One vector is turned by the same rotation once a step. Each row is the vector after some number of steps, and that number follows the row.
The counts run from 0 to 180.
[108 124 114 149 149  79 133 134  98 159 139  69  86 177 126 103 110 115
 149 152 162 145 140 141 155 157 118 110  94 104 118 130 142]
92
[179 120 144 108 128 187 110 120 188 122  75  95 155 127 139 106 117 123
 137 139 121 169 170 116 110 130  89 153 104 148 129 120 116]
1
[149 109 121 109 117 121 117  94 109 144 108  99 101 205 141 103 103 111
 164 164 164 140 110 111 182 141  97 149 121 114 115 130 112]
90
[144 127 137 117 138 102 115 100 119 133  82  97  93 153  77 138  84 141
 139 168 125 115 177 129 140 128 101 154  76  92 138 148 101]
169
[117 131 135 125 131 110 103 144 160 160 126 104 126 140  61 141 112 146
 144 141  99 179 160 132 112 136  85  55  96 128 124 126 137]
116
[143 117 143 101 149 156 116 117 139 114  94 108 159 133 113 137 100 122
 120 163 113 148 190 125  75 140 101 183  93 124 128 115  84]
65
[143 109  90 132 113 128 103 133 144 127 114  94 108 190 116  87 100 136
 170 135 175 174 113 103 164 140 107  87 112 129 125 126 153]
155
[108 125 127 153 137  93 117 161 135 157 107  73 164 137  90 133 105 127
 100 141  91 168 162 169 115 136 120  85  67 131 100 127 137]
180
[102 115 149 113 151 142 121 149 167 116 131  71 112 119 124 142 116 122
  97 140 135 159 191 141  84 174 104 164  98 102 117 142 113]
134
[117 127 183 121 113 136 118 133 160 160 102  59 108 113  89 164 133 118
 136 129 101 145 157 115 141 138  78 114 114 124 108 147 114]
47
[119  87 105 132 101 138 123 171 139 133 127  69 158 171 116 110 102 118
 165 125 135 176 128  98 111 146 122 123 107 140 107 105 137]
148
[126  92 164 105 146 110 133 108 170 205 144 111 119 176 116 129 126 124
 123 151 130 167 132  99 113 159  76 113 116 134  96 114 139]
124
[144 130 148 121 136 179 104 144 193 112  91  86 138  97 127 129 120 121
 119 121 113 179 185 133 100 148  97 125  92 137 124 129 130]
0
[131 132 144 134 136 114 131 145 150 164 114  54  78 118 126 114 134 126
 160 104 152 160 147 115 171 135 105 104  95 118 115 143 169]
157
[124 106 174 102 150  95 118 110 168 185 135  88  95 142  89 129 119 155
 111 148 138 159 147 105 110 153  91 126  97 116 115 133 141]
53
[107 103 118 152 104  86 119 131 152 149  93  66 114 146 123 115 116 144
  59 159 148 153 121 172 150 153 126 118  93 119 114 167 126]
173
[116 109 106 150 129  86 121 137 117 161 106 111 172 186 101 121  99 130
  99 167  98 161 150 169 133 135 122  88  76 141 117 120 116]
179
[151  90  96 129 120 114 127 104 130 182  69 109 180 171 106 103  90 151
 132 159 126 150 115 117 145 111 109 131  90 147 111 114 130]
107
[135 125 130 120 145 106  96  93 146 135 120 127 100 182  75 131  96 143
 129 179 133 148 152 133 137 130  71  76 109 107 127 140 114]
51
[104 126 132 146 103 102 113 147 134 153 120  73 127 177  80 149 130 127
 137 132 115 173 139 137 151 144  97  51 110 135 109 134 136]
45
[131 141 129 132 138  94 120 112  91 148 122  87  91 192 105 119 105 115
 168 155 138 136 157 135 178 135  99 100  94 104 119 112 126]
162
[109 101 119 140  97 118 135 178 132 153  87  43 137 117 101 126 100 135
 138 115 111 140 141 116 108 135 134 163  77 124  96 148 134]
30
[143 102 108 114 131 135 127 173 116 148 114  93 170 164 118 104  95 119
 189 126 117 164 159  96  91 139 119 135  82 140 105  97 147]
147
[135 151 134 108 155 134 106 124 115 117 141 110 103 176 117 120 109  91
 195 144 125 161 185 127 132 138  89 102 103 119 137 100 124]
11
[170 123 123 134 136 124 119 111 134 142  39  94 142 123 106 116  90 143
 122 154 128 129 161 149 154 101 100 150  66 121 129 147 113]
105
[136 107 109 134 110 163 112 136 138 115  95  61 165 148 186 104 129  73
 109 145 141 162 140 162 135 148 108 153 109 161 112 113 108]
143
[ 75 105 128 137 123 109 113 144 144 134 140  79 141 161 139 140 127  96
  78 164 128 178 149 166  90 177 110 116 114 131 118 127 102]
62
[103 109 131 138  90 123 116 112  97 114  84  56 119 176 131 141 116  92
 130 159 134 114 134 136 167 143 114 180 136 118 112 139  72]
96
[152  98 125 104 125 158 116 110 142 113  99 125 165 174 113 111  83 125
 125 168 122 160 165 115  79 138  99 173 112 134 126 109  79]
66
[149 107 116  94 136 122 114  96 122 144 112 108  99 172 122  93  87 130
 171 166 163 133 138  80 130 146 103 189  97 100 124 128 115]
19
[138 161 130 114 125 160 100 130 133  90 111  79 108 146 121 135 111  84
 198 123 132 140 195 129 156 132  85 106 101 124 136 115 114]
81
